In the data rows, the value 500 means zero.
What is the hidden score of each row? Scores go from 0 to 16, and 8 is about the middle.
472 458 481 466 491 453 514 461 >> 8
471 506 465 470 480 496 464 438 >> 8
403 486 220 481 381 715 622 500 >> 0
546 694 719 575 435 538 580 410 >> 8
669 403 681 393 473 455 534 384 >> 15
431 520 461 453 419 536 745 328 >> 4
436 534 523 467 476 520 445 566 >> 6
442 506 568 415 520 537 502 625 >> 8
696 349 717 291 562 402 558 390 >> 16
589 420 530 490 406 473 493 332 >> 9
389 406 503 619 419 542 563 454 >> 0
461 392 532 464 519 704 610 461 >> 7
354 550 613 399 506 569 546 621 >> 6
514 484 529 528 530 507 424 475 >> 10
568 330 431 639 407 429 512 377 >> 3
584 348 552 369 493 423 488 438 >> 13
490 519 634 559 541 504 405 492 >> 11
459 683 479 669 421 533 596 442 >> 0
414 541 360 536 511 575 464 637 >> 2
394 515 430 520 502 541 529 359 >> 7
483 526 517 482 504 464 551 465 >> 9
499 519 499 558 396 498 418 442 >> 4
432 609 570 608 498 486 460 378 >> 8
619 488 517 520 555 505 525 493 >> 11
481 524 522 404 468 564 484 545 >> 8
460 380 514 457 503 537 486 592 >> 6
585 486 556 544 527 450 497 474 >> 10
597 433 515 484 437 495 455 445 >> 8
540 492 500 543 449 448 529 422 >> 7
638 357 572 422 522 473 391 589 >> 12
675 421 540 537 566 338 289 582 >> 14
517 446 525 457 506 545 519 497 >> 9
532 518 416 738 588 601 403 539 >> 5
553 272 466 397 616 639 582 779 >> 7
535 447 405 476 600 366 500 416 >> 14
486 496 589 440 496 433 493 444 >> 11
480 469 500 376 457 570 592 512 >> 7
454 383 376 428 474 585 725 259 >> 7
709 577 348 432 302 205 792 537 >> 0
641 467 597 437 500 504 578 456 >> 12
505 493 408 428 570 548 599 598 >> 8
535 481 379 500 550 359 602 535 >> 7
395 552 474 595 342 336 573 295 >> 1
683 568 341 568 486 598 824 445 >> 4
466 461 364 499 451 562 572 597 >> 0
343 580 554 440 549 552 505 622 >> 7
509 420 472 458 476 548 381 724 >> 4
430 486 524 544 470 469 607 332 >> 7
496 522 561 483 565 526 628 564 >> 8
388 451 288 673 382 451 556 563 >> 0
592 559 693 625 749 728 589 553 >> 16
464 576 542 450 533 560 579 309 >> 13
513 594 590 564 482 410 516 367 >> 10
517 366 429 467 613 514 477 482 >> 12
538 520 583 500 394 457 362 506 >> 7
613 460 574 509 494 411 442 507 >> 10
523 476 589 485 481 422 511 425 >> 10
424 390 425 330 631 541 494 610 >> 12
645 372 580 421 513 464 558 419 >> 13
346 491 422 516 864 585 674 466 >> 16
500 82 548 473 556 772 675 313 >> 9
498 439 558 639 505 437 417 442 >> 7
495 364 456 618 618 368 492 545 >> 8
489 472 523 453 509 545 526 514 >> 8
573 773 614 740 350 459 536 301 >> 3
553 517 720 367 476 530 386 604 >> 12
566 509 357 548 461 506 457 379 >> 7
484 441 467 462 461 448 403 514 >> 7
471 557 458 553 386 594 566 418 >> 2
386 218 343 220 586 508 623 487 >> 11
510 468 483 453 491 498 501 612 >> 6
420 558 489 706 459 539 603 585 >> 0
439 515 447 452 440 523 481 475 >> 6
550 529 649 436 457 528 373 630 >> 9
550 512 584 433 525 523 491 586 >> 10
265 478 537 692 547 426 550 559 >> 0
431 319 475 696 589 377 568 584 >> 2
472 552 553 447 586 550 533 540 >> 11
409 479 575 623 508 600 580 478 >> 4
698 487 416 752 359 322 371 404 >> 2
610 318 513 430 572 508 475 581 >> 12
820 999 117 879 651 0 406 404 >> 13
413 537 514 449 430 531 442 499 >> 6
295 477 433 288 513 535 550 573 >> 7
240 526 544 429 518 652 746 595 >> 1
467 501 546 489 464 506 423 560 >> 6
446 635 483 547 544 331 588 363 >> 10
368 616 387 431 484 623 589 433 >> 6
503 571 549 552 430 503 441 486 >> 6
537 388 474 437 534 560 457 572 >> 9
587 385 562 382 581 459 549 479 >> 15
435 540 467 547 663 619 500 559 >> 10
543 683 482 202 669 809 586 938 >> 12
486 459 584 485 445 590 474 630 >> 4
439 259 402 303 708 532 578 648 >> 13
466 387 482 551 423 502 519 520 >> 1
624 401 598 431 535 476 496 467 >> 14
517 523 457 562 337 694 604 556 >> 0
502 531 436 440 524 498 663 604 >> 5
440 364 427 339 492 468 650 374 >> 9
489 432 556 438 466 596 507 513 >> 7
523 457 516 498 467 481 518 469 >> 7
627 386 489 458 480 412 513 443 >> 10
510 423 536 477 546 486 482 477 >> 11
404 221 357 223 523 493 691 355 >> 11
850 945 445 638 454 789 638 451 >> 8
636 417 650 389 482 444 551 359 >> 15
502 520 345 605 399 345 364 199 >> 8
570 458 608 420 429 557 475 522 >> 8
447 484 466 523 573 574 522 531 >> 8
549 648 368 697 554 373 573 365 >> 8
451 572 558 715 381 423 584 488 >> 0
554 541 528 506 411 506 502 444 >> 6
576 330 386 450 537 388 513 312 >> 13
555 353 510 418 597 605 481 705 >> 10
601 498 502 574 426 488 448 444 >> 6
571 454 557 524 437 438 435 454 >> 8
598 618 548 606 445 534 477 570 >> 4
541 553 130 638 772 462 575 630 >> 9
500 313 233 428 666 589 680 541 >> 9
656 447 696 425 509 420 475 409 >> 16
460 600 509 525 649 543 514 447 >> 14
422 700 316 534 712 726 519 580 >> 11
638 439 723 365 476 441 499 391 >> 16
477 430 596 332 454 605 492 571 >> 8
437 544 518 607 547 539 505 541 >> 6
794 668 286 327 683 236 577 552 >> 16
35 711 490 999 590 483 741 753 >> 0
548 580 476 652 467 509 497 440 >> 5
443 428 492 494 407 389 479 357 >> 6
478 480 592 368 503 629 512 623 >> 8
621 388 654 350 505 512 590 430 >> 15
689 597 637 629 433 342 413 327 >> 12
443 351 501 496 532 561 404 525 >> 8
557 483 521 567 498 568 438 369 >> 10
427 477 634 391 582 562 490 645 >> 11
549 675 645 628 284 466 256 570 >> 1
421 581 605 417 438 522 334 662 >> 6
460 158 140 360 551 545 832 256 >> 7
596 454 500 607 440 429 407 569 >> 4
553 461 505 456 463 550 461 512 >> 8
559 459 620 477 521 441 539 416 >> 12
477 527 536 485 457 461 569 484 >> 6
483 553 548 414 400 531 535 392 >> 8
453 557 461 481 426 471 375 565 >> 5
595 475 558 481 421 447 564 385 >> 9
416 265 371 252 572 463 664 501 >> 11
473 498 533 574 428 522 496 473 >> 3
505 477 467 497 419 482 386 568 >> 4
540 437 535 488 497 431 442 491 >> 10
435 646 693 408 549 268 341 466 >> 16
287 713 488 743 408 690 420 384 >> 0
577 503 440 604 445 619 463 482 >> 4
607 463 527 512 454 469 504 366 >> 10
492 290 489 369 549 497 601 468 >> 11
535 322 79 798 465 344 346 371 >> 0
512 527 369 655 627 353 461 467 >> 10
673 465 382 482 455 511 562 439 >> 8
557 420 499 495 363 614 692 537 >> 0
597 483 479 655 604 280 381 477 >> 12
494 533 515 569 525 355 414 453 >> 10
506 519 498 517 486 540 413 468 >> 8
652 464 548 577 588 362 361 570 >> 13
550 580 887 945 255 463 497 319 >> 0
518 450 486 479 470 525 496 418 >> 8
647 469 515 575 485 441 433 405 >> 11
449 480 547 446 494 552 537 439 >> 9
480 442 473 426 526 546 582 455 >> 9
489 742 582 601 484 467 493 386 >> 9
452 513 438 606 628 564 321 587 >> 9
412 597 349 535 546 659 533 587 >> 3
549 463 595 427 511 523 561 468 >> 11
486 478 484 522 521 464 453 502 >> 8
434 472 406 618 504 548 686 460 >> 1
514 528 471 522 475 436 350 538 >> 8
522 473 545 493 517 523 423 583 >> 8
487 574 538 381 586 461 584 502 >> 14
157 326 15 646 599 601 656 441 >> 0
544 397 447 333 561 629 533 433 >> 14
360 609 693 292 542 621 403 796 >> 10
461 543 510 612 638 689 614 523 >> 8
629 553 580 477 561 555 561 431 >> 14
512 472 536 509 532 410 445 563 >> 9
410 322 389 306 461 471 465 513 >> 7
542 492 511 467 509 549 497 527 >> 9
399 531 481 466 540 531 443 632 >> 6
362 625 324 531 493 476 500 507 >> 3
690 324 665 351 577 396 520 434 >> 16
402 311 532 386 474 419 709 504 >> 5
643 585 456 704 472 613 653 412 >> 3
455 499 506 502 438 482 407 525 >> 5
555 640 614 575 313 421 435 513 >> 2
635 467 536 613 512 412 369 535 >> 9
358 787 456 682 523 673 546 599 >> 0
543 547 508 918 518 464 296 720 >> 0
586 537 443 606 494 355 476 578 >> 5
396 505 505 536 492 579 515 628 >> 2
473 509 590 402 449 569 423 644 >> 6
521 558 549 605 530 457 495 453 >> 9
546 596 472 554 465 476 546 542 >> 5
712 376 544 539 470 459 497 370 >> 11
485 478 535 439 481 579 538 469 >> 8
461 466 544 400 417 561 472 525 >> 6
577 464 424 567 583 448 342 609 >> 10
513 417 534 433 453 563 531 498 >> 7
380 489 464 418 527 480 503 556 >> 7
319 489 396 430 565 458 434 647 >> 6
354 385 341 375 369 428 630 266 >> 4
454 476 520 412 516 423 514 499 >> 10
516 412 374 501 432 528 622 410 >> 3
436 542 526 409 457 385 432 478 >> 9
601 517 327 364 420 614 295 537 >> 9
317 480 353 534 260 674 415 588 >> 0
668 403 507 557 515 434 371 600 >> 9
364 833 309 680 569 426 557 619 >> 1
418 456 424 518 494 484 390 478 >> 7
576 557 501 541 408 484 348 497 >> 6
425 462 419 472 844 732 439 547 >> 16
488 472 521 452 414 553 381 597 >> 5
462 501 517 588 555 465 487 550 >> 7
440 527 629 487 515 489 533 518 >> 8
779 437 349 631 416 596 654 377 >> 4
513 597 676 458 478 390 406 439 >> 13
452 458 447 361 658 515 758 526 >> 12
704 587 569 572 390 410 458 339 >> 10
398 343 437 281 519 463 522 483 >> 11
460 528 513 477 484 463 496 457 >> 8
386 580 581 410 458 531 459 503 >> 8
660 512 370 628 521 374 495 305 >> 11
484 268 417 518 524 345 558 351 >> 9
449 470 611 356 557 595 490 660 >> 10
494 635 654 461 584 427 404 606 >> 14
580 498 565 466 560 368 543 493 >> 13
499 552 456 424 423 443 588 481 >> 6
482 362 450 449 583 566 523 514 >> 10
608 358 270 445 635 626 585 354 >> 14
465 622 660 750 353 443 922 42 >> 2
515 645 419 528 586 451 421 621 >> 9
501 523 542 489 467 470 538 383 >> 9
640 547 371 581 548 389 580 583 >> 7
500 453 480 530 497 581 514 435 >> 7
448 547 613 436 523 550 504 536 >> 10
580 741 243 709 497 797 452 576 >> 0
533 498 431 500 412 490 457 459 >> 5
582 390 562 382 538 439 534 442 >> 14
21 999 328 764 178 850 505 322 >> 0
431 366 273 409 332 456 429 446 >> 1
435 506 601 356 448 607 374 703 >> 6
518 451 478 572 526 604 519 575 >> 5
451 540 664 336 490 617 539 573 >> 10
460 619 491 677 548 434 374 482 >> 8
485 457 443 455 520 604 496 505 >> 8
410 761 375 703 413 349 269 669 >> 0
463 442 571 393 557 549 569 487 >> 12
366 638 537 431 499 554 396 707 >> 5
543 497 497 453 478 507 480 422 >> 10
397 541 255 430 607 373 625 582 >> 7
677 535 455 574 590 588 326 751 >> 9
621 396 627 388 590 435 527 457 >> 16
662 467 627 442 509 461 564 384 >> 15
480 515 488 481 471 430 394 471 >> 9
697 487 416 649 434 342 583 74 >> 12
564 440 595 418 483 451 529 412 >> 12
549 440 529 471 487 429 534 494 >> 9
560 556 472 536 486 485 492 364 >> 10
417 512 495 440 464 634 523 544 >> 5
490 432 449 451 536 516 379 479 >> 11
409 342 403 315 472 449 470 494 >> 8
724 418 739 410 501 433 552 348 >> 16
447 394 405 452 594 605 626 455 >> 9
418 483 340 528 209 494 557 324 >> 0
711 358 715 344 529 503 578 432 >> 16
624 410 566 495 489 503 617 446 >> 9
406 529 528 354 554 566 519 733 >> 7
577 482 468 581 454 422 439 434 >> 7
498 510 403 599 689 479 603 520 >> 10
493 588 582 404 489 634 610 509 >> 9
452 579 473 484 618 589 540 600 >> 9
493 481 509 617 486 539 466 514 >> 4
572 446 493 501 444 424 482 498 >> 7
359 520 487 382 577 518 536 645 >> 8
426 438 480 407 470 620 529 636 >> 3
502 543 412 433 702 469 481 775 >> 12
445 535 505 521 461 471 442 508 >> 6
347 443 273 674 472 500 401 584 >> 0
814 784 657 593 368 522 555 548 >> 6
646 909 977 755 476 521 396 757 >> 6
486 471 500 453 459 470 431 519 >> 7
461 439 579 538 539 431 658 449 >> 8
543 456 529 489 443 439 530 560 >> 5
526 502 486 516 423 384 443 499 >> 6
564 568 690 442 417 359 432 343 >> 14
453 506 508 380 566 634 544 608 >> 9
575 416 575 651 517 453 608 381 >> 8
399 307 376 398 663 455 630 448 >> 12
468 460 544 460 493 599 500 500 >> 8
505 525 538 533 478 495 515 512 >> 6
478 375 356 451 588 664 531 317 >> 12
605 558 607 688 593 563 505 382 >> 12
469 598 287 612 384 407 545 569 >> 0
438 470 487 405 427 596 517 480 >> 5
380 513 545 392 529 605 452 650 >> 7
372 533 376 670 578 507 393 513 >> 5
463 464 562 563 450 400 631 517 >> 3
555 614 573 556 632 686 416 638 >> 12
747 340 319 819 698 503 732 721 >> 2
662 573 474 687 520 377 609 393 >> 8
503 399 577 430 546 504 594 465 >> 11
608 324 330 462 638 535 501 654 >> 10
450 418 539 447 372 424 757 553 >> 0
391 579 306 611 522 439 313 675 >> 2
498 492 360 528 369 477 494 458 >> 1
546 564 547 549 370 474 406 469 >> 5
279 420 505 220 471 448 504 478 >> 10
434 703 566 592 470 652 676 414 >> 4
636 502 534 524 470 501 405 487 >> 10
292 582 469 389 557 607 453 728 >> 5
508 560 455 515 446 316 528 602 >> 3
671 357 643 362 517 458 533 427 >> 16
595 425 555 461 494 507 412 576 >> 10
567 510 578 514 434 434 477 436 >> 8
525 466 313 782 764 553 602 632 >> 6
737 382 759 321 487 381 514 327 >> 16
537 602 540 588 286 382 272 403 >> 4
246 641 440 523 418 344 836 589 >> 0
430 642 575 464 424 443 429 508 >> 7
572 505 584 586 472 454 451 442 >> 9
650 463 597 525 538 379 328 567 >> 13
399 612 434 562 672 550 540 628 >> 8
439 417 582 369 547 443 697 332 >> 13
445 645 487 625 427 447 450 403 >> 4
489 467 544 447 491 474 617 520 >> 7
503 618 655 488 480 401 292 563 >> 11
477 508 586 433 456 584 443 590 >> 7
577 382 590 374 554 438 506 492 >> 15
192 901 466 822 894 781 278 766 >> 10
570 550 550 601 421 350 353 389 >> 9
275 421 400 267 624 742 423 711 >> 9
637 444 611 491 516 423 333 598 >> 12
335 538 619 339 503 653 504 702 >> 6
643 503 495 614 439 449 408 442 >> 7
433 485 398 482 437 547 603 502 >> 2
543 406 530 408 466 513 462 517 >> 9
492 501 486 501 403 525 651 336 >> 5
361 530 488 424 457 588 526 550 >> 4
659 380 626 401 480 411 491 400 >> 15
537 476 464 510 448 562 448 601 >> 4
348 558 600 403 501 586 385 674 >> 7
510 501 499 425 461 594 509 504 >> 7
585 593 373 468 627 463 556 447 >> 14
550 454 492 583 549 392 317 520 >> 11
543 491 331 597 471 261 408 298 >> 9
423 526 430 554 579 426 473 474 >> 9
518 457 380 523 541 481 460 535 >> 7
419 412 453 470 705 544 575 515 >> 13
547 398 426 530 522 567 462 572 >> 6
549 489 577 560 632 447 497 509 >> 13
397 524 545 263 569 590 517 754 >> 9
566 355 426 574 549 530 485 355 >> 10
517 441 534 469 433 500 514 484 >> 6
419 485 482 476 545 646 438 553 >> 8
498 510 632 405 540 603 492 638 >> 10
443 466 544 477 436 515 614 458 >> 4
424 492 625 277 589 693 556 695 >> 11
539 552 652 434 495 404 450 478 >> 13
481 705 624 645 294 368 390 331 >> 3
499 729 522 702 501 348 445 503 >> 6
296 447 556 298 740 614 570 646 >> 15
331 723 634 444 407 333 460 373 >> 9
233 462 336 722 556 312 800 301 >> 0
770 376 805 298 482 304 497 253 >> 16
673 144 284 605 494 550 610 546 >> 1
612 487 597 495 464 416 466 398 >> 12
487 477 466 498 452 528 472 457 >> 6
655 374 657 379 510 470 553 411 >> 16
557 333 428 512 532 467 493 418 >> 10
586 510 493 548 501 391 464 405 >> 11
335 530 290 360 593 626 452 470 >> 11
485 442 442 486 403 407 521 305 >> 7
32 481 74 445 458 518 583 722 >> 0
485 474 453 465 512 518 536 490 >> 8
509 261 546 472 491 211 927 478 >> 4
440 539 569 440 467 527 361 635 >> 7
465 521 632 366 500 604 464 664 >> 9
385 536 464 435 493 395 427 544 >> 7
518 370 496 407 541 477 484 515 >> 11
573 498 574 504 451 500 504 459 >> 8
481 485 562 539 459 537 514 491 >> 5
618 672 747 706 642 467 424 604 >> 13
414 451 454 509 484 670 621 546 >> 2
427 306 399 400 460 594 502 630 >> 2
488 404 441 504 548 405 407 483 >> 10
502 558 610 447 500 396 454 461 >> 12
545 360 414 469 489 564 539 478 >> 7
601 490 581 528 494 451 422 460 >> 11
554 454 559 494 435 495 415 517 >> 7
732 426 380 697 470 418 526 263 >> 8
454 485 509 609 467 354 510 582 >> 2
435 490 587 332 649 667 584 636 >> 13
